Here are some points:
[ 1.3 -1.3  0.6 -2.1 -0.2  0.8  1.4  1.3 -1.4  0.   1.4  0.   1.1 -0.9  1.   2. ]
[-1.  -0.1  1.1  2.5  0.7  0.2 -0.5 -0.1  0.1  1.7 -1.3 -0.6 -0.2 -0.6 -0.6 -0.3]
[ 0.1 -0.5 -0.3 -2.   0.  -0.6  1.  -0.7  1.   0.9 -0.1  1.   0.6 -1.1  0.  -0.8]
[-0.1 -0.1  1.1 -0.6 -1.5 -0.9 -1.5 -2.  -0.2 -1.5 -1.5 -0.2  0.5  0.8 -1.3 -0.6]
[-1.6 -0.3  0.3  1.2 -0.4  0.6  1.9 -0.2 -0.1 -0.2 -0.7  0.7 -0.4  0.7  0.   0.9]
[ 0.7 -0.7 -1.5 -1.9 -0.3 -0.3  0.7 -0.8  1.5 -1.6  0.7 -1.3  0.6 -0.9  0.3 -0.9]
[-0.7 -0.3 -1.8  0.8 -1.5 -2.   0.1 -0.1  0.8  0.2  0.2  0.3 -1.  -0.1  1.7 -1.1]
[ 1.7 -2.  -0.1 -2.1 -1.   1.3  1.8  1.8 -0.6 -1.6  3.6 -0.6 -0.5 -0.5  0.6 -0.2]
[ 0.3 -0.4 -0.7  1.5  0.9 -1.6 -2.6 -1.2  1.7 -0.6 -0.7  0.  -0.5 -1.  -0.7 -2. ]
[-0.5  2.   1.1  1.9  0.1 -0.4 -0.5 -0.6  1.4 -0.1 -0.4 -0.7  0.8 -1.6  1.2 -0.3]
[ 1.6 -2.1  0.3 -1.2  0.7  1.   0.2 -0.7  0.2  0.5  0.9 -2.8  0.9  0.5  0.7  1.8]
[ 0.1 -2.1  0.  -2.6 -1.4 -0.4 -0.2  0.2 -1.3  0.1  0.7  1.  -1.1 -0.4  0.8  0.8]
[-1.5  0.3 -0.9 -0.6  0.6 -0.5 -0.7  0.3 -1.  -1.   1.1  0.9 -1.1 -1.8  1.5 -1.2]
[-0.8  2.3  2.   1.6  1.5 -2.4 -0.9  0.   0.2  2.8 -1.1  0.7 -1.2  0.5 -0.8 -0.8]
[-0.3  0.8 -0.3  1.9 -1.3  0.4 -0.7 -0.9 -0.2 -1.4 -1.6 -0.7  1.6  0.1 -0.6  0.3]
[-0.7 -1.5  0.6 -0.6 -1.4 -0.2  1.4  2.6 -1.2 -0.7  1.9 -1.4  0.7 -0.4 -0.5  2.1]
[ 0.8 -0.9 -1.  -1.2  0.6 -0.6  0.7  0.5  0.4  0.1  0.3  0.2 -0.5 -0.7 -0.3 -1.3]
[-2.1  0.2  0.8 -0.6  1.2 -0.8  0.2  1.   0.5  0.7 -1.   1.2  0.  -2.1 -0.1 -0.1]
[ 0.6 -1.3 -0.4 -0.8 -1.6 -1.   1.1 -0.6 -0.6  1.4  2.2 -0.9 -0.3 -1.9  0.6 -1.4]
[-0.1 -2.1 -1.8 -1.6 -1.1  1.3  0.7  1.1 -1.5 -0.1  0.4  2.3 -0.5 -0.1  0.7  1.3]
[ 0.8  0.8 -0.6  2.4 -0.2  1.5  0.5  1.8 -0.8 -1.5 -0.4 -0.9 -0.1  0.3  0.7 -0.4]
[ 1.1 -0.6 -1.2 -0.4  0.6 -0.3  0.4 -0.7 -0.2  1.7  0.7  0.5 -0.1 -1.5 -0.5 -0.2]
[-0.7 -0.1  0.3  2.2  0.9  0.8 -0.9 -0.3  1.2 -1.3 -1.1 -1.1  2.7 -0.2  0.3 -0.3]
[-0.1  1.7  0.2  0.8  0.5  0.9 -0.2  1.3 -0.6 -0.1  0.5  0.  -0.4 -1.2 -0.7  0.5]
[-0.3  1.7  1.1 -1.   0.2 -1.5 -0.4 -2.  -0.8  0.7 -0.8  0.8  0.7  0.6  0.3  0.9]
[ 2.2 -0.3  0.9 -0.4  1.4  1.2 -0.1  0.8 -0.5  0.5  0.   0.2  0.8 -0.5 -1.6 -0.3]
[-1.3  1.3  1.5  1.9  0.7 -0.2  2.1 -1.  -0.9 -1.1 -0.6 -2.  -0.4 -2.5  0.1  1.2]
[ 0.7 -0.4 -0.9  0.  -0.6 -0.5 -0.3 -1.  -0.2  0.7  0.5  1.5 -0.2  0.1  1.   0.2]
Then 12 other points, each followed by its number:
[-0.7  0.4 -1.6 -2.3 -0.3  0.5 -0.5  0.7 -1.3  1.2 -0.5 -0.3 -0.5 -0.4  0.2  0.1] 0
[ 0.3 -0.3  0.9  1.1  0.1 -0.5 -1.6 -1.9  0.8  1.5  0.5 -0.6  0.4  0.9  2.   0.4] 1
[ 0.4 -0.7 -0.3  0.2 -0.2  0.4  0.3  0.1  0.  -0.2 -0.1 -2.2  0.7  2.1  0.6  0.6] 2
[-0.7  0.3 -0.1  0.5 -1.8  1.3 -0.3 -2.4 -0.2  2.1 -0.6 -0.5  0.6 -0.4  0.1 -0.5] 3
[-3.2  1.5  0.5  0.  -1.4 -0.4 -1.6 -0.8 -0.5  1.9 -1.4  1.  -1.5 -1.5 -1.   0.2] 4
[-1.8  0.9 -0.4  1.5  0.2  0.3 -1.4 -0.6 -0.1  0.5 -0.3 -0.2  0.3  2.  -1.5  1.1] 5
[-0.5  0.1  0.8  1.9 -1.  -0.5 -0.1 -1.6  1.   1.7 -1.5 -0.1 -0.8  1.6  0.5  0.3] 6
[-0.1  0.9  1.9  2.1  0.8  0.4 -0.4 -0.3  1.  -0.5  0.6  0.3  0.8  1.1 -1.3  1.8] 7
[ 1.3  0.6  0.1  2.8 -1.6  1.4 -0.4 -0.9 -0.6  1.7  0.8 -1.1  0.7  0.7 -0.4  0.1] 8
[ 0.7 -0.3 -1.1 -2.6  0.  -0.2 -0.9  1.  -0.6  0.2  0.5  1.5 -0.2 -0.5 -0.2 -0.1] 9
[-2.1 -0.3 -0.8 -2.3  0.8 -0.6  0.5 -1.8 -0.3  1.2  0.3  1.5 -0.1 -0.7 -1.   2. ] 10
[ 0.5 -0.7  0.6 -0.4  0.6  1.4  0.3  2.   0.3 -1.8  1.8 -0.8 -0.2 -0.6  0.5 -2.1] 11
Which two of these numbered points are nearest to each point below, looking only along the 4 directions in which the first points spread most? Their numbers follow each, nearest first.
[ 0.6  2.7  2.3 -1.7  0.5  0.1 -0.1  0.5  1.7 -1.   0.2  0.6 -0.5 -0.6 -0.9 -0.7] > 3 1
[ 1.   1.7 -0.6  1.5 -1.5  1.7  0.  -2.1  0.2  0.9 -0.5 -2.3  0.6  0.1 -1.2 -0.7] > 8 1
[ 0.2  0.3 -0.5  2.7  0.3  0.6 -0.5  0.3 -0.9 -0.2  0.7 -0.7  0.5  1.6 -0.3 -1.9] > 8 5
[ 0.8 -2.2 -1.4 -1.3 -0.9  1.   1.3  1.6 -0.4 -2.   1.3  0.1  0.2 -0.7  0.3 -1.2] > 11 9
[ 0.5 -0.7 -0.4  0.8 -0.9 -0.2  1.1 -0.6 -0.2 -1.1  2.3 -0.5  0.6 -0.6  0.8 -1.5] > 11 2
[-0.4  1.9  0.6 -2.4 -0.5 -0.5 -0.2 -1.7 -0.9  2.   0.3  0.2  1.  -1.1 -0.6  0.9] > 10 0
[-0.6  0.4  0.1  3.5 -1.  -0.7 -1.2  1.4 -0.2  0.5 -0.5  0.  -0.8  1.3  1.4  0.6] > 5 8
[ 0.7  0.2  0.6  1.   0.4  0.2  0.2  0.3  0.6  0.4 -0.4 -0.6  0.3  0.4 -0.4 -0.1] > 8 3
[ 2.6 -0.4  0.9  0.8 -1.3  1.1 -0.1  3.9 -1.4 -0.9  0.  -0.5 -1.8  0.4  0.4 -0.8] > 11 2
[ 0.3  1.1 -0.2  2.1  1.1  1.2 -0.8 -0.7  0.2 -0.3 -0.7 -1.9  1.3  1.  -0.5  0.3] > 8 7
[-1.8  1.   0.6  0.9  1.7 -0.3 -1.3  1.6  1.7 -1.8  0.9 -0.1  0.6 -0.9 -0.1  0.7] > 8 5
[-1.4 -0.1  0.6 -0.1 -0.3  0.7  0.6  0.3  0.6 -0.4 -0.5  0.5 -0.3  0.9 -0.1 -1.2] > 3 8
[-0.8 -0.8  0.3  1.9  0.2  0.8  0.3 -0.1  0.7 -0.2 -3.1 -1.6 -0.6  0.3 -0.6  0.1] > 8 5
[ 1.   0.1  0.4  0.1 -0.8 -0.7  0.7  0.1  0.4 -0.1 -1.3 -1.2  1.  -1.3 -0.7 -2. ] > 3 1
[ 0.4  0.6 -0.5 -1.1  0.8 -1.5  1.3 -1.4 -1.   1.1  0.7  1.   0.5 -0.4  0.5  0.4] > 10 0
[-1.3  0.4  1.   1.2  1.7 -1.3 -1.7 -1.6  1.8  0.9 -0.7  0.6  0.2 -0.4  0.1  0.2] > 6 1
